Each row has a name. After each piece below comes the name of the row it's from. Each question is about the rows just above it.

[-16   3   9  -4 -31  -7  -4  26  38   3  -7   8   4  10 -14 -92  -7  39
  -2 -25  -2] : j183
[ 42   2  -7 -13  -4  16  17   4  23  14  35 -16   2   5  -7  13  19   0
 -20  90 -15] : j537
[-25   3   3 -15 -33   3  -1  14  31   7 -31 -92   4  10  39  50  43 -22
  10 -23  19] : j673
[-16   5   9  -4 -31  -7  -4  26  38   3  -7 -48   6  23  -9 -24   4  14
  -2 -25  -2] : j759
[-25   3   3 -15 -33   3  -1  14  31   7 -31 -92  10 -92   4 -14  -7 -14
  -7  64   7] : j600
which: [-92  10 -92   4 -14  -7 -14]
j600
which: [  4  10 -14 -92  -7]
j183
which: [-31 -92  10 -92]
j600

[-3 -4 20 61 69 53 54 57 68 71 52 62 70 61 57 69 61] : j120
[  2   0   1   7   1   0   0   0   0   1 -10   0   0  16  63  62  63] : j871
[-3  1  1  1  1  0  0  0 -1  1 -6  0 -1  1  0 40 63] : j467
[-5 -4  5 -1  1  9 54 58 61 70 53 63 71 60 63 70 61] : j503
[-1 -6  1  5  0 -1 -1 -1  0  3 -8 -1  7 64 62 62 60] : j993
which: [-3  1  1  1  1  0  0  0 -1  1]
j467
which: [-3  1  1  1  1  0  0  0 -1  1 -6  0 -1  1  0 40 63]
j467

[-57   7  21  50] = j532
[  7  21 -57  46] = j388
[ -4  20 -59  37] = j444
[  2  17 -52  40] = j454
[-12  18 -60  26] = j856
Which row holds [-57  46]?
j388
which: [ 18 -60]
j856
which: [-59  37]
j444
Where do [  7  21 -57] appear?
j388

[-74 -22  49  -7  23  28  61] = j719
[-28 -29 -24  -7  23  28  61] = j358
[-28 -29  16  -7  23  28  62] = j309
[ 16 -29 -28 -29 -22  76  15] = j847
Which row holds [-28 -29  16  -7]?
j309
which: [ 16 -29 -28]
j847
which: [28 62]
j309
[-28 -29 -22] is in which row?
j847
Which row holds [-22  49  -7  23  28  61]?
j719
which: [ 16 -29 -28 -29 -22]
j847

[ -6  -1 -14   3   5 -17  -1 -22   4  -2  -1  -6 -12  -3  20   6  -2  -7
   4   2 -11 -29  17  -9  16  -7  -6   4 -57   3  25  -8   2  31  10   0
  -4  17   0 -11   1  -2   9 -52  10   3   1]  j45
[  3   0  -4   0   1  -1   0  -2   0   0   0   3  -2   0   1   5   0  -1
   0   0  -1  -1   1  -1   1  -1   0   2  -2   0   2   0   0   2   1   0
 -14   0   0  -4   0   0   0 -52   0   0   5]  j686
[ 10   1 -20   3   5 -10  -2 -16   9  -1   0  10 -19  -4  12   6  -3  -5
   3   6 -12 -29   4  -6  14  -6   4   3 -22   4  23  -3  -2  29  31   0
  68  -5   3 -31   4   3  -5 -52  -2   2   2]  j132
[-16  -3  -3   2   3 -15   0 -16  -2  -1  -1 -16  -2  -2  18   5   0  -5
   3  -2  -6 -17  19  -7  10  -4 -12   3 -58   2  17  -8   4  18 -13   0
  21  28  -3   9  -1  -6  16 -52  14   3  -4]  j442
[-12  -3   4   1   1  -8   0  -7   0  -1   0 -12   0  -1   9   5   0  -2
   1  -2  -3 -12  12  -3   4  -1  -8   1 -31   1   9  -4   3   8 -13   0
 -31  19  -2   9  -1  -4  10 -52   7   2   3]  j206
[  4  17 -13   0   0  -6   1  -5  -7   0   0 -11   6   0   7   5   1  -2
   1  -4   1   5  10  -3   1  -1  -9   3 -30   0   1  -5   4   0 -21   0
  10  20  -3  17  -2  -4  13 -52  11   1   2]  j625
[-15  -3   1   2   2 -13   0 -12   0  -1   0 -15  -2  -1  14   5   0  -4
   2  -2  -5 -18  17  -5   8  -2 -10   2 -48   1  15  -6   3  15 -12   0
 -77  25  -3   8  -1  -5  13 -52  11   3  -4]  j106
which: [  4  18 -13]
j442
which: [-3  4  1  1 -8  0 -7]
j206

[ 42  36 -18  18 -32  12  10  -5  26   3  12  13 -27   4 -25] -> j915
[ 15 -48  -1   9  19  42  10 -36  42  36 -18  18 -31   7 -29] -> j785
[ 15 -48  -1   9  19  42  10 -36  42  36 -18  18 -31  12 -39] -> j588
[ 50  33  46  10  19 -11  50  17  15  21  42  31 -41  11 -17] -> j77
[ 50  33  46  10   9 -11  50  17  15  21  42  31 -41  11 -17] -> j5
which: [ 50  33  46  10  19 -11  50  17  15]
j77
Which row holds [ 46  10   9 -11]?
j5
[ 42  36 -18  18 -31  12] is in which row?
j588

[ 63  50  32 -55  11  57 -21   9 -28] -> j376
[-14 -49 -28  44  65  17  21 -35  -2] -> j303
[  5   4   6   5   3 -15  -5   2  -9] -> j319
[ -6  13  -7   6  -3  21  15 -43  11] -> j682
[  5   0 -14 -30  -6   7  -6  -9   1] -> j697
[ 23  34 -28  44  65  17  21 -35  11] -> j824
[ 14  20  -4  41  61  21  12 -23   5] -> j23
[-28 -23  -6  -6  13  -7   8  -3  -9] -> j954
[ 10  14  -2 -38  16 -38  -9 -14 -48] -> j802
[ 10  15  -2 -38  16 -38  -9 -14 -48] -> j456
[ 26  48 -36  27  81   1  36 -60   1] -> j260
which: [-4 41]
j23
which: [ 15 -43  11]
j682
The row with [ 10  15  -2 -38  16 -38  -9 -14 -48] is
j456
which: [-6 13 -7  8 -3]
j954
which: [ -7   6  -3  21  15 -43  11]
j682
Where do [ 50  32 -55] appear?
j376

[ 36  -4 -20 -14] = j333
[-10  -4  10   3] = j107
[  4  -4   9 -40] = j412
[ 28  21 -17  -8] = j496
[ 19  14   2 -28] = j339
[  5   9 -40  -4] = j328
[ -7  -8 -25  -7] = j935
[ -4 -20  36  -5] = j295
[ 43   7  -7 -24] = j858
[-41  20  78  36] = j552
which: [ 36  -4 -20]
j333
The row with [36 -5] is
j295
The row with [ -4   9 -40] is
j412
The row with [20 78 36] is
j552
[19 14  2] is in which row?
j339
The row with [  5   9 -40  -4] is
j328

[  5 -11   6  46   5 -76] : j876
[ 31  -3 -24 -11   0  15] : j527
[ 36  -7   6 -11  17   9] : j840
[-20  -4  31  -6 -24  20] : j148
Which row holds [-20  -4  31  -6]?
j148
which: [-4 31 -6]
j148
[ -4  31  -6 -24  20] is in which row?
j148
Where do [ 31  -6 -24] appear?
j148
[  6 -11] is in which row?
j840
which: [ 0 15]
j527

